128 stands for zero in the data rows.
Some points, each followed by its number:
[157 148 148 143 126 131 118 164 124 120 115 131 128 119  58 132  93 116
 138  89 113 104 142 129] 0
[ 87 153 124 142 139 131 108 117 157 148 139 137 123 136  95 127 125  99
  67 138 173 129 130 139] 1
[117 170 135 125 118 155 123 151  98 101 121 131  99 142 135 137 118 121
 132 153 136 148 155 123] 2
[164 160 137 125 129 116 115 165 163 150 128 130 153  78 178 150 135 130
 103 115 179 134 160 129] 3
[159 156 125 121 135 124 113 112 118 112 136 120 107 126 114 130 109 139
 133 145 140 157 163 108] 4
[116 130 119 145 144 137 121 123  90  87  93 140 118 127 150 138 131 112
 141 132 122 122 137 114] 5
[111 150 127  99 126 128 125 158 183 108  88 116 158 135 141 130 157  96
 122  84 169 123 155 116] 6
[134 127 130 137 149 132 150 162 140 133  96 137 167 110 127 103 142  93
 103 140 174 124 150 131] 7
[153 156 126 128 105 140 140 130 118 111 110 119 104 108 105 136 106 124
 167 132 139 119 129 102] 8
[ 92  98  95 117 135 139 176  98 113 132 145 134 109 133 113 114 112 161
 159 140  62 146 131 115] 9
[111 142 134 130 140 123 117 164 149 135 107 112 144 154 168 102 158 118
  94 111 190 105 129 122] 10
[143 120 172 125  97 114 101 142 201 144 136 140 163  90 142  92 154 109
 131 124 163 138 129 122] 11
[161 147 115 128 109 130 129 132 128 109  84 110 136 118  96 150  90  75
 157 115 132 125 131  98] 12
[120 144 110 104 145 141 145 139  97  99 119 112  93 156 122 164 132 140
 168 141  89 143 140 114] 13
[ 67 120 176 103 144 144 203 130 123 134 133 128 113 156 117 122 104 191
 140 102 125 125 108 110] 14
[157 153 117 101 104 138 144 139 100 101 127 123 121  96  88 138  79 117
 118 152 129  95 112  76] 15
[147 141 115 143 118 136 146 123 131 125  92 145 128  97 141 116 116 145
 112 125 154 141 135 128] 16
[130 104 152 161 141 114  90 131 180 148 123 127 138 110 123 112 171 108
 106 132 111 166 118 126] 17
[153 131 116 116 128  91 126 118 110 125 118 177 157 113 115 108 126 108
 102 150 147 150 115 130] 18
[ 97  95 112 145 126 101  90 122 177 114 138 153 144 115 134 111 143 133
 182 141 140 131 122 172] 19
Which point above is nearest to each new point, looking only along the 6 directions in which the numbered points spread most? Its number follows each.
[132 122 149 130 112  78  85 151 173 143 140 127 139  96 149 134 151 123
 146 103 183 100 138 137] >> 11
[112 108 102 123 115 167 152 128  81 102 137 159  97 137 115 128 126 163
 119 148  32 118 120 131] >> 9
[146 111 124 168 111  69 114 130 184 157 137 130 164 127 111 104 126 101
 136 176 134 133 102 169] >> 17
[ 69 119 165 127 130 105 201 115 135 123 140  92 112 133 120  96 103 151
 133  35 107  97 161 133] >> 14
[121 149 119  97 128 132 123 142  83 123 145 115 113 139 102 152 143 157
 141 137 139 136 110 120] >> 2
[155 145 112 107 153 109 117 103 148 138 122 143 151 132 121 116 132 127
  85 127 169 116 170 147] >> 7
[ 95 143  97 113  92 112 137 119 118 157 120 130 156 125 108 141  90 115
 124 130 101 145 117 136] >> 4
[132 136 122 121 119 124 106 172 193 129 112 137 157  85 150  82 161 105
 116 104 157 132 117 129] >> 11
[148 141 135 134 127 136 120 152  83 120 125 126 145 131 105 150 103 118
 129  99 110 128 129  63] >> 8
[168 131 114 135 136 109  84 115 184 161 161 114 143 109 162  87 137 108
 125 154 130 120 121 160] >> 17
[ 92  68 129 109 129 174 197 113 134 109 152 141 124 166 143 114 100 189
 138 109  93 131 113 141] >> 14
[ 52 105 154  85 126 143 188 126 146 113 139 112 119  86 149  98 108 175
 138  68 137 109 135  92] >> 14
[157 162  97 116 120 139 110 120 114 119 168 136 106 147 140 155 139 121
 166 134 107 138 141 138] >> 5
[127  89 104 149 124 157 170  88 104 153 155 146 112 178 149  98  93 167
 138 175 104 130 111 142] >> 9
[112 110 122 126 127 162 170  72  71 145 147 117  98 150 153  94  98 157
 141 143  81 139 115 150] >> 9
[132 130 157 131 147 108 126 124 163 118 129 131 115 119 133 152 134 119
 126 107 194 123 160 118] >> 7
[ 92  91 135 115 122 121 214 138 144 130 144 120 122 104 102 111 112 170
 141  76 102 115 123 109] >> 14
[173 134 132 109 122 129 114 111 113 103 124 109 158 129 109 175 113 135
 124 107 126 117 103  83] >> 8
[ 83  99 102 145 112 151 151 117  98 126 125 154 123 135 139 125  75 160
 143 153  73 134 118 116] >> 9
